Which row each row swaps with, under one turn or mirror:
The rows were stretched afterwards, more along some directions than others.
Vaka: [ 11  12  11 -15 -12  13  -1  16  -6  -1  -8   9   6   3   0  -8  -8 -33
 -18 -18]
fubuz: [  3  -6 -20   2  18   0  -4  18  11   2   2  -8  14  13   0   7  -3  11
 -12  -4]
Bimom: [ -1 -27  -8  -4  -2  -6  20   8  -5  10  -5  -3 -19   3   9   4  -4   2
  -1  -5]
zim: [ -2  13 -27 -15 -20 -13   0  15  -3  12   5 -26   4   9  -7  -7 -15  15
  17  -4]
lar: [ 13  -1 -30 -12 -12  -1   2  19 -10   2   4  -5  -1   5  -5  -4 -22  11
   0  -3]
teli: [ -6  25  -1   9   3  -8  30  -9   9   1  -4 -22 -24   4  -7 -14 -11  10
  20   9]
reti: [ -7   2  -5   6   3 -13   2  13  11  -6 -27 -18  34  11  -5  13  -6  19
  18   5]
zeda: [  4 -16  12   7  14   7  20  -4 -33   6  -4   6  10  -9 -12   7  14 -24
  42   9]
niden: [-17  10 -14  -8 -20 -23  17 -10  -4  19   0 -25  -9   2 -12 -13   3   3
  36  16]
Mar: [ -3  25  30  -3   8  -4  27  14   4  -1 -37   5 -12  12   5   7  12 -24
   3 -23]
siv: [ -1 -12 -10  -7  -1  17  14   0 -18   1   7 -10 -12  14   9  16 -24 -12
  -9   0]
gemo: [  0   8 -17   4  -3 -18  30 -20 -24  13  -9  -8 -16   2  -8 -12   2   2
  28  12]
pitup: [  6  11  -3  -1  11 -11  12  -6 -13  -8  -5  26  -7   2 -14  -3   0   9
  20  11]
nulu: [  2  -4 -17 -13   1  13   0   9  -3   3   1  -7 -21  11   7   9 -18   5
 -13  -1]
palor: [ -8 -24  -2  -1  -8   3  -7   0 -14  -7  -4 -10  30  -7 -10  15   4 -16
  16  16]
rido: [-14   7  -9 -10  -6  -2   4   8   6   4   6 -10 -14  15   9   7 -18   6
  -5  -3]
Mak: [  4  -2  -9  -2 -18 -15  22  -7 -11   3   4 -10 -20  -5  -3  -5   1  -5
  33  21]
fotan: [ -4   4  -5   0   5  -5   2  23  13   1 -31 -16  26   9  -8  18  -3  14
   9  -8]
zivir: [ 17  -8   0 -15  -5  12   3   9  -9  -7  -6   7  20   9   3   1 -20 -20
 -19  -4]
gal: [  7   3  -4 -14  -8  14   9  10  -7  -1  -3   8   8   4   2  -6 -13 -26
 -22 -18]
Zater: [  8   3  -6   3  22   9   4  20  11   3 -15  -1   8  15  -1   2  -4   2
 -29  -6]
lodor: [ -5  10   3 -11   9   1  12  12  12  10   5   7 -31   3   5   9   4   3
 -14 -13]
kibo: [  3  -8  -6   7   2 -21  23   0  -5  14  -2 -15 -16  -8  -7  -2   6   8
  28  16]
Kuz: [ 16  -1   4 -13  -7  12   8  10  -5  -8 -13   6  18   7  -5   0 -20 -16
 -19  -9]
vot: [ -3 -16   5  -3 -12   8  -7  -2  -3 -17  -9   2  29  -7 -12  12   7 -15
  14   9]
gol: [ 10  10  -1  -4  17 -11   1  -2   1  -5 -12   8 -10  10 -20   2   2  23
  13   7]
lik: [-11   4  -2 -21  -2  16  12   7  -5  -3   7   9  19   5   7  -1  -8 -21
 -22 -12]
Basoz: [  0 -18   7   0   9   9  11  -5 -21  -4  -5  -3  29  -1 -10  16   9 -18
  44  22]
ronof: [  3   1 -12  12   5   2  25 -24 -25   3  -6 -18  -7   5 -21   0  -9   6
  20  23]
bav: [  4  18   8 -17   2  -6  36   8   1  -6 -32   8   1  17   7   6  11 -13
  -2 -27]
bovo: [ 12  -4 -16   7   0 -16  24 -12 -10   6 -15 -21 -18   7 -17  -9  -4  17
  15  15]
dof: [  9  14  -2  -8  14  24  14   7  -4   3 -10  -4   9  17  -7   6 -13 -12
 -11 -17]
ton: [  9  -9  -8 -12  10   5  -5   9  16   5 -11  -9 -27  16  -8   6 -17  16
 -22   2]
Kole: [  9  -2 -12  -3   3  -1   2   6   5   8  -5  11 -26   8  -6   4 -11  15
 -23  -5]
fid: [  7 -27   6   1   5  10  -9   2 -10 -14  -6  11  26  -7 -13   9  -1 -12
  12  24]
Mor: [  6  -3   7 -10  20  -9  26   9 -12   1   2  20   8  10   7   2  10 -12
  13   8]
mazed: [  0  24  21 -12  10  -9  37   7   0  -5 -36  14   4  10   0  10  18 -15
  19 -16]
Rurug: [  7 -30   8   5  -3   5 -25   7  -6  -9 -14   8  24  -9 -11  10   9 -18
   5   9]
rit: [ -1 -16  -1  -6 -10  11 -10  -6  -7 -13  -4   5  28  -5 -10   9  11 -16
   7   9]
gizu: [  9 -17  -3  -3  -4  12   7  12  -3   7 -20 -30   8   1  -4  10   8 -28
  13 -14]
pezi: [ 10   5   7 -15   9  18   4  12  -5  -4 -12  10   7  12  -7   7 -18 -14
 -37 -12]
gik: [ -1  17  30  -8   9  -6  34  18  14   0 -40  12 -10   6   0   2  12 -23
  13 -24]
gilit: [ -4  -5   6  14   1 -11   3  21   7   6 -38 -21  13   6  -5  12   2   0
  10  -9]
Buto: [  6  14   5   1  20  30   3  15  -5   1   3  -8   1   6  -8   6 -19 -12
  -1 -10]
zimog: [  7   6 -26  -9 -12  -8   0  23  -3   7  -7 -12   4   6 -11  -3  -8  10
  14 -13]
Rupil: [ -4 -22  11  -3  11 -11  24   8 -13   0  -8  18  10   5  24   9  18 -36
  13   1]
pok: [ -9  19  33  -5  22  11   1   7   1   5 -17  13  20   7 -15  12   6 -12
  16   5]
bet: [ -8   3  11   8   3  -8   7  24  21   4 -37 -15  15  -1 -14   6   4   4
  24  -5]
Zitif: [ 10  21  10  -3  19 -11   8   6  -3  -7 -15  23  -3   8 -19   0  -1  13
  27   9]
Romip: [  7 -35  -5   1  11   8   4  -1  -9 -12  -6  -3  27  -3  -4   6  -7  -8
  -1  18]

bovo swaps with rido
Kuz swaps with vot
zivir swaps with rit
pok swaps with gizu
Mak swaps with Kole
gal swaps with fid

